In the rows, 128 means zero.
Each path is a new rotation, seen through one point. The rows after it are directions, each followed by how far the rotation turns it, in degrees a step (0 if it stays put).
Each turn is a multiple of 5 degrees from 10 to 175, or 0.
Each row of a path follows its step; steps can be skipped.
Path 1:
step 3: [126 129 133 124 126 129 130 126 132 134 127 132 135 119 120 136 124 131
 122 134 145 121 130 132 140 124 129 127 130 122 136 128 130 138 123 135
 127 123 126 128 119 128 125 123 130 131 134 130 130 133 133 124 126 125
 125 136 135 127 137 131 132]
step 8: [130 122 130 127 123 128 132 131 128 134 133 114 132 117 134 133 119 121
 130 131 136 130 122 130 132 127 133 131 132 121 132 122 137 133 126 131
 123 122 131 128 128 126 128 130 126 135 132 118 130 127 133 128 135 136
 129 125 133 125 117 121 139]
step 9: [122 126 128 137 128 113 134 126 115 124 123 134 130 130 120 129 132 122
 131 120 127 132 132 133 124 131 126 136 128 131 125 124 134 134 133 128
 137 122 122 126 120 136 127 134 128 124 136 126 123 117 130 128 123 132
 126 129 122 121 126 129 129]
step 15: [133 125 138 134 127 127 125 128 139 126 133 123 127 130 129 121 130 129
 122 130 126 116 130 134 122 121 125 127 128 129 125 126 137 122 128 119
 131 128 129 118 122 122 128 134 121 138 128 140 133 126 135 127 126 126
 134 133 129 128 136 138 136]
step 20: [135 123 132 138 132 128 130 119 131 135 128 127 135 136 139 123 133 134
 129 137 131 129 125 123 131 125 128 131 124 129 137 130 126 123 135 135
 131 127 131 127 126 130 125 140 131 138 133 132 138 128 139 135 123 126
 126 128 126 126 124 133 132]
step 24: [125 114 122 123 135 124 127 122 136 130 134 127 132 121 125 126 136 124
 125 128 120 134 127 127 126 131 133 127 136 127 126 126 132 130 122 133
 142 130 123 124 134 143 125 133 124 123 127 125 121 123 129 122 127 126
 128 130 136 130 119 129 132]
step 25: [130 137 128 139 130 130 126 124 129 137 128 118 130 142 130 122 124 127
 134 117 135 126 127 134 131 125 131 120 125 135 122 123 132 128 129 139
 127 123 126 123 128 133 124 137 129 135 128 132 125 128 135 128 130 138
 134 135 128 127 129 133 124]
step 26: [129 121 130 125 125 125 135 128 126 126 131 126 122 126 124 127 131 140
 128 135 122 125 123 124 124 131 128 130 136 122 111 124 126 134 126 124
 122 117 130 137 128 128 121 134 131 134 124 126 117 125 137 122 125 127
 132 125 134 125 125 120 127]
step 28: [131 129 131 128 129 126 122 129 129 133 136 115 133 138 124 124 131 129
 114 130 134 123 128 127 127 127 118 125 130 125 122 126 125 136 128 128
 126 128 135 133 129 136 119 127 131 128 127 134 123 138 130 127 135 136
 135 138 127 125 136 134 127]
step 32: [116 124 122 123 131 123 128 128 137 123 125 136 136 127 130 126 129 137
 131 135 124 128 124 141 132 123 129 132 130 134 133 126 124 125 131 132
 121 134 117 130 128 130 120 126 132 137 135 131 124 134 120 129 131 125
 131 126 127 130 137 136 133]
Directions:
[126 129 129 127 130 128 126 127 126 127 127 127 129 129 128 126 129 129
 127 129 128 128 127 129 128 126 129 125 128 130 128 130 128 129 127 128
 128 128 128 130 131 130 128 126 129 130 129 127 126 130 129 129 126 127
 130 128 131 128 128 127 127]	10
[128 128 128 129 129 125 128 128 128 130 126 129 131 126 128 128 129 127
 126 129 125 127 127 127 126 128 129 127 128 127 130 125 126 131 127 129
 128 129 127 128 127 126 126 128 128 128 127 130 127 127 128 128 127 127
 128 130 127 127 132 127 127]	175
[130 129 126 128 128 127 127 127 128 126 129 129 127 129 129 131 129 129
 128 129 129 128 127 127 127 126 125 129 128 128 127 127 130 128 125 127
 129 127 126 127 129 127 128 126 129 130 127 129 129 130 125 129 129 126
 126 130 130 126 129 129 127]	25
[129 128 128 129 130 127 131 128 127 131 128 127 128 126 130 129 127 128
 131 128 128 129 129 128 128 126 128 128 127 127 128 129 125 128 129 128
 131 129 126 127 129 129 132 129 131 129 128 126 127 128 127 129 128 129
 127 128 128 127 127 128 130]	25
[131 129 128 125 128 127 127 127 128 127 131 127 130 127 126 128 129 129
 128 126 127 129 128 128 128 129 126 129 129 127 129 129 128 129 127 128
 129 126 128 131 127 126 130 128 130 129 130 130 128 129 130 127 129 132
 128 126 129 129 128 127 126]	145
[128 126 128 129 130 127 127 129 127 129 127 130 127 127 126 127 127 125
 127 127 129 126 130 128 129 127 127 127 128 129 127 130 130 128 125 126
 131 129 127 128 128 129 129 127 127 126 129 129 130 127 129 125 127 129
 127 131 129 129 130 129 127]	120
